The rows of D fall into a few groups, and each row is roughly a mix of its group's hidden directions.
D:
[[ 18  15 -16  -2 -32  -4  12  42 -37  12]
 [ 35  17  18  -4  35  -7 -21  16 -37   3]
 [  4 -33 -21  -4  -4   9 -44 -38   4 -14]
 [-10 -11 -48  -7  20   8 -28 -25  27 -12]
 [-22 -13 -33   5 -28  30  15   9  35 -16]
 [ 21 -14  46  28 -27 -19  -4 -15   8  17]
 [ 25  40  -6  12  -1 -33  19   9 -27  25]
 [ 31 -18  39   9 -26  -3 -29  18   1  22]
 [ 52  13   5  -3  36  -8 -27  -5   1  16]
 [  4   3  46  -9 -29 -31 -31 -13   9   5]
 [-25  19  26   0  -3   3  16  57   5  -6]
 [ 31   7  11  -5 -17 -19  12 -57   4   7]
 [  8   1  -6  -5 -18   5  39 -44 -26  26]
 [-13   8 -52 -27  35  13   3   7  -5 -11]
 [-24   6  31   0 -35  -3  41 -22 -13   4]
 [-12   4  37   8  16 -53  -3  16 -19   2]
 [ 50  15  13  -9  29   1 -32  -9 -14  -7]
 [-30 -10  -2   7 -13  -1 -19  27  31 -44]
 [  9 -12  -5 -34  11  18 -48 -24 -13 -20]
 [-20  -9 -25  17 -16   4 -33 -39  -5 -30]
 [ 17  16  40  -2  -7 -50  -8 -16 -15  -7]
 [ 10  14  32 -13   0 -10 -26  -9 -46 -27]
 [-27   4 -42  -5  33   8  -8 -13  31 -18]
 [-29  -2  30   9 -30   1  16 -35  17 -27]
 [ 29  22  50 -10  13  18 -22  -7  -5 -17]
 [  9  13   8  22 -27 -47 -33   4  -1  19]
 [ 11  12  36 -15  11  -8  32  36  12  28]
 [-16  -9  -3  11  17  -6 -15 -56  27 -18]
 [ 13  -7 -31   5  -9  21  30 -20  39  26]
 [  3  13  28   8   8 -22  35  23  19  39]
 [-52 -13  -4   5 -34   7  31   2  -3 -12]
 [ 22  -3 -43 -14 -43  -7  11   1 -26   5]
 [  4   6  23  -5 -23 -11  32 -48 -23   9]
 [ 23  -5 -34   5  32  15 -22  30  28  10]
 [-14 -32   1 -30  26  42 -14  15  10 -10]
 [ 30  15  33  -3   3 -41 -15 -22 -19 -15]
 [ 49   4 -10 -16   7 -11   7 -38 -21  19]
 [  8 -22  41 -32  -4   2 -31 -14  28  -4]
 [ -6  -8 -36 -41  32  26 -17   4  -4 -11]
 [-15  26  41 -11  -2  -4  20  46   2   1]
 [-20  24  47  13  31   4   3  29  -5  -4]
 [ 20  -4  33  27 -47 -22   4 -12  -5  11]
 [ 53  15   7 -10  19  -5 -27 -22 -20  -9]
 [-55 -16 -10   6 -32   4  25   6   6  -7]
 [ 38 -22  32  -2 -22  -2 -29  18  -7  25]
 [  5  -3   6  -2  15 -46  -2 -31 -38  19]
 [ 20  37  16   9 -13 -44   1   2 -18  26]
 [ 15   5  43   1 -17   1  20  28 -37  16]
 [  2 -20 -44  -2   6  -3 -20 -39  29  -4]
 [-40 -20 -35   6  -2  24  20  20  13  20]
 [  6  16  -4  25 -23 -45 -35   4 -13  20]
 [-38  -8  -3   1 -27  12  -8  24  10 -46]
 [-13   9 -36  21  18  19  48  11 -13  -1]
 [ 14  24  54 -18 -17 -24   2 -12  12  -1]
 [ 26  -5 -31  17  11 -18  12 -34  -9  37]
 [ 28   6  -9  -4 -30  -3  28 -46  16  16]
 [ 30  -9  38   3 -41 -12  11   3 -23  17]
 [-34 -18  25   3 -22  21  32 -10  17 -27]
 [-37  -8   4   5 -35 -15  -3  11  27 -37]
 [ -3  -3 -42  14 -29 -15   3 -43  13 -10]
 [ -6  13  27  40 -35 -24  25 -14   9   0]
 [-15 -10  11 -14   7  36  42 -22  14 -28]
 [ 13  24 -30  28 -10 -32  -2   3 -35  20]
 [ 13  11  38  38 -32 -23  12   8  -7  15]
 [-25  33  17  -5  22   4  34  30 -22 -12]
 [ -4  34  28 -16   9  -4   1  54  -1  -2]
 [ 49  12  10  -1  38 -11 -19  -8   5  24]
 [  8 -24 -32 -33  23  30 -28  16   3   8]
 [-17 -15   5   4  36   7 -24 -40  32 -12]
 [-17   0   1  38 -12 -14  50  -1  17  18]
 [ 28  -3  16 -10  -9 -32 -49   7   4  23]
 [ -8 -13 -44 -11  28  10 -29 -13  32  -7]
 [ 47  11   6  -4  25 -15  -2 -32 -15  28]
 [-23   4  36   5   4 -50  -6  18 -22  -3]
 [  5  19  43   3  -6  -2  15  35 -38   5]
 [ 25  42  13   1  -5 -35  18  -6 -24  22]
 [-10 -13 -43  -6  19   3 -23 -26  37 -10]
 [ 26  10 -20  -5 -36 -10  10  35 -33  15]
 [-27  24   8  40 -33 -25  17  -8   5 -12]
 [ 10  24   8  31 -36 -46  -3  -1  -2  10]
 [ 11 -20 -53  -7 -26  -1   5 -33   6   4]
 [  7 -19 -47  -4 -19  -7  -5 -44  16  -4]
 [  1  20  48  11  -1  -1   7  37 -30   5]
 [-24 -12 -20   3 -25  32   5   7  46 -15]
 [-24  -8  13  11  10 -62  -7  13  -7   3]
 [ 10   1  20  -4   5 -45  -8 -45 -23   7]
 [-13 -20  19 -13  -6   5 -51  20  28 -15]
 [-36 -14 -27  10 -15   0  32  21  22  28]
 [ 22 -26 -27   1 -35 -10 -24 -33  18   5]
 [ -7  -4  18 -32  -2  38   3  16   6 -46]
 [  1 -24 -42  -7   3   1 -15 -39  33  -3]
 [ -2  21  13  16  -2 -11  47  42   7  17]
 [ 17  -3 -48   7 -40 -19  13 -20  -5   5]
 [-27   5  31  10 -29  -3  21 -32  18 -27]
 [ -6  13  45  33 -15 -16  33 -11 -11   4]
 [ 32  -3 -35  -3  29  -1 -42  15   8  -5]
 [-14 -43 -19  -6   9  41  -4  -6  20 -24]
 [ 10  -3 -14 -27  21  15 -43  37 -18  -3]
 [  5  -6 -23   6  30   7 -30  44  30   0]
 [-31  28 -36  -8  23   4  35  13   1 -16]
 [ -8 -19  52 -19   9  35   4  -4 -20   1]
 [-28  -9   4   6 -31  21  26 -10  46  -6]]

Here is one row of each group, with its name. Which group are the others in?
[-44 -17 -23   9 -13  13  33  20  16  17] => <19>
[-14 -33 -34  18   2  20  14 -43   1  -3] => <65>
[ -9 -16 -43  -4  17   7 -26 -27  34  -8] => <110>

[ 23  12 -31  24 -14 -34 -25 -10 -26  18] => <65>
[ 24 -24 -33   2 -34 -14 -17 -30  18   8] => <110>
[ 25  26 -16  29 -17 -38  15 -14 -18  19] => <65>
[ 23  24  49  -6  21   3 -20  19 -21  -7] => <19>
[ -5  21 -38  19  22  11  40  17 -21   4] => <65>
[-34  -7  11   7  29   0 -16  50 -15  -9] => <19>
[ 29 -19  48  13 -23 -11 -20   4  10  20] => <110>
[ 17 -31 -27   0  -2   4 -29 -49   1  -4] => <65>
[ 46   7   4   0  34 -16 -12 -23  10  29] => <19>
[  3 -12 -12  35 -49  -6  18 -28   4  12] => <110>
[-18  36 -29  19  10 -15  28  34   7  -3] => <110>
